In the data rows, 128 means zero.
Here are some points:
c(177, 102, 103, 114, 103, 104, 125, 155, 141, 103, 230, 167, 122, 102, 118, 159)
c(228, 152, 179, 138, 103, 136, 141, 103, 103, 142, 129, 213, 112, 122, 113, 104)
c(105, 128, 138, 104, 107, 143, 103, 175, 103, 162, 117, 143, 103, 116, 102, 111)
c(115, 102, 136, 123, 164, 104, 103, 103, 198, 103, 103, 103, 149, 102, 121, 147)
c(105, 197, 103, 104, 113, 117, 145, 186, 103, 141, 161, 103, 103, 147, 102, 104)
c(138, 102, 160, 104, 145, 113, 103, 153, 182, 103, 106, 103, 154, 102, 102, 147)
c(121, 102, 135, 123, 103, 106, 103, 148, 122, 143, 156, 144, 146, 106, 102, 158)
c(105, 138, 135, 104, 103, 145, 103, 163, 103, 163, 129, 151, 103, 151, 115, 104)
c(189, 102, 110, 161, 103, 104, 198, 103, 178, 103, 232, 141, 177, 116, 116, 141)
c(105, 106, 103, 131, 103, 104, 123, 156, 107, 122, 140, 103, 122, 146, 124, 114)
c(105, 102, 115, 114, 111, 120, 103, 103, 115, 103, 103, 103, 103, 136, 157, 104)
c(145, 102, 161, 104, 120, 125, 103, 150, 139, 103, 103, 130, 111, 102, 102, 153)
c(105, 200, 155, 104, 103, 173, 124, 133, 103, 132, 105, 132, 110, 188, 102, 104)
c(120, 168, 103, 118, 103, 104, 103, 103, 143, 156, 179, 187, 103, 102, 127, 104)
c(105, 160, 103, 172, 121, 104, 139, 161, 128, 103, 120, 103, 137, 155, 147, 104)
c(132, 102, 103, 168, 131, 104, 103, 103, 103, 133, 103, 129, 103, 102, 156, 104)
c(157, 115, 117, 190, 115, 116, 103, 103, 104, 113, 103, 143, 103, 110, 146, 115)
c(105, 133, 114, 138, 119, 113, 134, 178, 124, 138, 145, 103, 175, 149, 102, 113)
Then 14 other points, each followed by its number:
c(112, 102, 161, 104, 168, 104, 103, 145, 136, 103, 103, 103, 116, 102, 102, 147) 0
c(160, 102, 225, 104, 120, 179, 103, 111, 131, 104, 103, 195, 122, 102, 102, 133) 1
c(105, 102, 103, 104, 225, 159, 103, 145, 103, 201, 103, 103, 103, 113, 102, 249) 2
c(105, 102, 103, 104, 103, 104, 103, 132, 103, 120, 104, 103, 103, 117, 157, 126) 3
c(105, 215, 165, 118, 129, 167, 160, 175, 138, 110, 166, 111, 207, 150, 102, 104) 4
c(125, 114, 112, 130, 103, 128, 174, 128, 113, 103, 184, 135, 159, 135, 151, 122) 5
c(118, 160, 187, 104, 137, 173, 117, 107, 170, 103, 103, 103, 144, 111, 109, 104) 6
c(134, 102, 108, 124, 103, 104, 146, 103, 137, 103, 132, 118, 136, 118, 150, 125) 7
c(105, 117, 123, 156, 105, 132, 145, 146, 116, 111, 142, 111, 156, 162, 119, 115) 8
c(118, 102, 174, 104, 103, 104, 103, 126, 142, 125, 191, 214, 114, 102, 102, 104) 9
c(114, 113, 103, 104, 124, 104, 103, 103, 125, 176, 134, 145, 103, 102, 102, 104) 10
c(119, 156, 117, 120, 112, 104, 174, 227, 103, 176, 210, 103, 189, 134, 102, 124) 11
c(105, 114, 103, 104, 103, 132, 136, 123, 103, 157, 103, 103, 103, 206, 195, 104) 12
c(109, 145, 174, 104, 123, 182, 127, 103, 150, 103, 103, 115, 129, 125, 150, 104) 13
Which two of these numbered points are nearest to each point below, looking only along the 4 directions in which the first points spread most? Their numbers follow each, nearest first.
c(105, 128, 103, 147, 140, 104, 126, 103, 126, 103, 103, 103, 103, 154, 156, 104) > 3 12
c(221, 184, 103, 255, 125, 104, 152, 103, 154, 103, 103, 157, 103, 102, 180, 104) > 7 5
c(108, 102, 118, 104, 176, 104, 103, 135, 203, 103, 103, 103, 125, 102, 102, 140) > 0 2
c(105, 102, 103, 104, 184, 173, 113, 104, 103, 173, 103, 103, 103, 113, 123, 225) > 6 0
c(105, 118, 103, 104, 103, 110, 103, 161, 103, 141, 103, 103, 103, 206, 178, 104) > 12 3
c(137, 102, 115, 104, 103, 111, 103, 130, 122, 103, 103, 134, 110, 102, 102, 191) > 6 0
c(120, 142, 174, 113, 129, 150, 127, 103, 184, 103, 103, 115, 131, 109, 117, 104) > 6 13
